In the rows, 128 means zero.
Each path below is one point turned by a fixed rotation once a step. After each direction that follows a path, write how fast that rotation turns it, in deg/step (0 if it stays still).
Each turn is a multiple of 5 degrees from 10 to 175, or 0.
Each row of a path follows its step; steps can be skipped.
Rotation 1:
step 0: [131 134 134 124 138 134 133 133 123 124 129 131 126 128 127 142 132 128
 132 131 120 129 131 136 123 120 128 135 123 126 135 134 135 132 128 121
 114 129 126 128 126 127 126 116 128 118 128 129 124 131 127 121 133 125]
step 1: [129 128 118 119 130 132 128 136 127 133 116 132 129 126 125 128 138 131
 127 132 125 126 125 129 139 138 135 134 122 127 119 131 128 124 130 124
 123 130 125 123 131 129 130 126 134 119 130 129 136 135 125 120 118 121]
step 2: [129 129 123 126 124 129 124 124 131 123 123 136 141 128 121 130 125 125
 128 133 123 125 122 142 130 128 122 124 138 120 131 135 135 123 124 124
 128 143 122 128 121 129 121 132 128 125 129 127 129 125 123 124 127 123]
step 3: [128 133 129 127 130 129 133 129 124 136 128 124 128 127 123 131 125 140
 125 127 120 119 125 128 131 138 115 123 124 125 123 138 127 114 127 125
 125 127 129 127 123 119 127 133 133 128 121 116 129 124 130 136 126 131]
step 4: [134 131 120 138 127 134 132 129 129 126 124 135 131 130 134 139 120 129
 128 117 136 124 121 136 125 132 128 132 135 127 132 124 128 126 129 132
 120 131 124 126 127 126 136 122 142 129 123 123 130 126 129 137 130 132]
step 5: [135 132 129 125 126 128 126 131 128 138 121 126 130 128 131 135 127 119
 127 124 121 137 129 123 141 136 128 119 126 125 133 130 130 139 125 131
 129 133 136 131 124 120 142 123 125 128 129 120 130 128 125 137 124 130]
step 6: [132 134 129 130 124 137 122 124 123 123 138 123 127 126 122 137 127 120
 126 128 127 135 123 127 123 122 124 138 119 135 130 130 141 131 123 125
 117 133 125 131 129 126 133 124 128 122 136 120 131 127 125 131 129 125]
step 7: [127 129 126 125 129 122 131 137 118 136 117 124 128 124 125 135 122 126
 124 132 122 128 127 125 129 125 131 136 117 122 130 130 134 124 140 131
 129 124 131 125 124 130 129 120 131 117 131 130 136 135 120 126 130 121]
step 8: [129 122 122 131 125 136 132 127 130 127 123 129 139 129 128 137 138 128
 123 137 121 129 123 136 131 131 133 133 130 136 134 132 127 121 129 127
 128 135 122 139 127 128 131 130 131 124 128 131 122 127 115 118 130 120]
step 9: [133 126 130 125 132 122 126 133 128 136 123 121 134 120 124 128 142 134
 127 129 126 126 126 133 129 122 127 129 126 119 127 136 132 119 126 123
 128 136 126 117 115 122 130 140 133 131 126 124 130 123 123 130 126 131]
step 10: [136 135 117 128 127 128 140 127 128 126 123 133 135 123 124 128 125 125
 127 125 124 119 126 131 115 132 122 129 134 134 133 142 127 121 128 125
 118 130 129 123 132 129 136 128 134 136 125 126 131 126 135 130 130 125]
Directions:
[130 129 129 129 128 126 131 128 127 129 127 127 126 128 126 126 126 127
 127 129 129 127 129 127 130 130 129 127 128 127 128 131 126 130 128 126
 127 127 130 127 123 128 128 126 126 128 127 127 127 129 126 126 129 129]	160
[129 128 129 128 128 129 127 127 129 127 126 130 129 128 127 125 128 130
 132 126 127 126 128 128 127 132 127 126 129 129 128 128 128 126 126 129
 129 128 129 127 127 127 127 127 130 127 131 127 129 127 130 128 129 129]	45
Rotation 2:
step 0: [130 130 129 128 134 131 124 131 131 127 126 126 129 122 131 122 125 123
 131 124 127 123 128 118 125 122 128 125 134 124 127 128 121 115 135 133
 126 124 129 132 126 123 130 126 124 124 124 123 126 143 134 134 143 123]
step 1: [133 126 122 129 122 129 135 133 130 136 133 125 142 121 137 125 119 124
 134 130 125 128 133 125 130 135 131 122 131 126 119 136 134 126 125 123
 121 132 131 127 134 131 128 127 119 125 130 124 134 132 128 131 127 124]
step 2: [130 126 128 131 127 127 130 129 130 137 130 129 130 129 137 136 124 131
 125 126 125 130 123 131 131 130 128 132 129 132 124 136 135 119 130 126
 128 128 128 137 114 124 132 125 126 124 114 124 123 130 125 129 114 134]
step 3: [127 133 127 127 132 126 122 134 134 136 125 136 128 137 129 126 135 134
 116 131 124 127 122 130 133 129 128 129 128 129 130 130 130 125 138 122
 123 140 122 129 131 127 126 124 123 119 138 124 122 127 122 136 129 131]
step 4: [126 126 120 119 136 132 133 125 127 127 126 135 121 126 127 125 125 131
 123 133 126 123 132 128 140 132 123 126 123 135 128 130 132 126 126 130
 127 130 143 123 126 120 125 125 123 136 133 122 118 132 125 131 135 131]
step 5: [139 127 122 135 128 135 128 127 123 134 119 129 126 126 125 121 128 142
 135 125 125 125 125 123 125 127 131 129 120 132 123 125 131 126 124 120
 129 131 129 124 123 125 131 135 126 139 136 121 132 128 133 123 125 132]
step 6: [123 132 123 134 122 129 131 126 123 122 130 133 137 125 118 116 137 128
 132 130 125 125 118 129 121 123 125 127 126 126 129 126 131 129 136 129
 127 128 127 132 127 125 125 133 119 133 116 128 124 132 126 129 126 140]
step 7: [127 121 132 131 127 113 122 127 129 119 124 139 134 128 130 131 134 125
 130 127 127 126 125 137 128 129 123 126 121 129 129 129 133 128 131 122
 124 129 127 136 140 124 130 129 120 136 127 123 131 130 134 127 131 118]
step 8: [137 127 129 130 123 125 129 126 131 133 128 129 129 118 123 131 123 126
 126 130 125 128 126 131 140 127 131 137 123 136 134 137 125 129 131 130
 131 117 128 135 135 120 124 130 124 126 128 132 124 120 132 114 132 127]
step 9: [127 128 141 130 130 132 126 121 128 130 127 120 125 127 123 128 122 131
 133 128 124 120 124 131 128 126 124 133 120 129 123 131 125 118 137 130
 135 129 122 132 124 131 116 125 123 126 133 131 136 123 134 135 133 128]
step 10: [121 126 126 126 115 128 123 134 130 126 127 124 133 118 134 124 126 126
 124 137 127 128 121 123 133 129 124 121 124 118 128 124 122 117 131 137
 128 129 129 123 123 127 128 122 126 127 130 124 131 131 139 129 136 130]
Directions:
[129 126 129 124 130 128 127 126 131 129 127 128 128 127 127 130 128 126
 130 127 129 131 128 128 128 126 130 127 130 125 130 127 126 129 128 127
 129 129 127 126 129 129 127 128 130 131 128 130 128 128 127 129 126 130]	0
Rotation 3:
step 0: [128 131 119 133 137 132 127 127 123 123 123 121 129 132 130 126 131 130
 134 130 134 131 129 122 136 132 132 127 124 129 137 119 118 132 123 120
 131 131 131 137 123 126 127 133 127 122 135 130 128 123 131 127 126 131]
step 1: [116 122 125 123 127 127 130 133 130 126 129 123 125 128 137 124 130 125
 133 129 125 121 126 132 142 125 129 133 128 136 128 124 121 123 124 126
 128 130 125 122 125 126 126 125 123 130 125 129 137 119 132 127 123 119]
step 2: [116 121 130 129 125 125 126 119 122 133 134 118 119 129 125 129 128 133
 130 134 122 126 129 130 129 124 131 127 137 126 128 119 123 133 128 134
 132 120 127 122 127 131 125 129 131 133 125 130 119 128 126 134 130 126]
step 3: [129 121 123 124 128 130 128 122 125 122 135 125 133 132 127 125 130 134
 123 126 130 141 136 118 137 129 126 129 130 131 132 128 122 123 133 132
 136 124 131 120 128 128 130 128 133 127 128 135 125 127 123 120 134 134]
step 4: [122 128 121 126 128 129 133 125 127 122 133 133 133 132 127 127 143 128
 124 125 121 130 128 133 129 133 125 133 123 128 125 125 125 127 131 127
 132 125 129 137 130 116 137 133 125 135 124 130 131 120 130 128 132 126]
step 5: [122 123 130 127 124 131 127 127 132 127 120 118 121 141 125 124 128 126
 127 126 129 129 125 133 125 140 120 129 128 133 127 126 123 127 122 127
 136 133 126 134 133 129 134 121 127 130 129 125 122 131 126 135 128 120]
step 6: [129 126 129 125 125 125 125 124 132 128 124 124 123 130 131 131 130 135
 131 133 123 138 143 133 136 130 132 123 128 131 127 131 129 122 138 125
 126 128 119 127 127 127 129 122 130 130 129 122 127 132 117 129 119 123]
step 7: [131 129 119 130 123 124 127 121 134 131 130 125 118 123 122 132 133 134
 127 125 131 141 128 125 135 124 129 122 129 121 124 119 133 133 124 122
 127 131 123 133 128 124 133 133 133 129 130 136 132 124 130 125 127 127]
step 8: [122 124 126 126 131 128 133 133 127 128 126 120 122 126 128 124 130 130
 120 123 128 131 123 130 134 126 135 132 118 128 132 132 120 128 130 122
 129 132 128 132 132 126 133 121 128 118 134 140 131 126 139 133 126 130]
step 9: [110 131 130 123 128 129 132 135 125 119 124 121 124 131 132 136 131 128
 130 130 128 128 134 129 131 130 135 130 128 129 121 124 122 126 123 129
 120 130 128 126 133 124 122 132 127 131 133 127 122 126 127 133 119 133]
step 10: [124 122 125 121 128 117 132 124 129 122 131 130 125 125 129 132 126 127
 134 125 127 130 131 126 126 129 127 121 137 131 126 122 124 126 124 129
 131 130 123 118 127 131 133 124 130 129 126 136 114 123 130 119 120 122]
Directions:
[126 125 127 129 128 127 131 127 129 128 130 128 130 130 126 126 127 127
 128 128 127 127 127 128 129 128 126 128 128 129 130 130 129 127 129 129
 130 124 129 126 128 130 129 133 125 129 128 128 127 128 126 129 128 128]	40
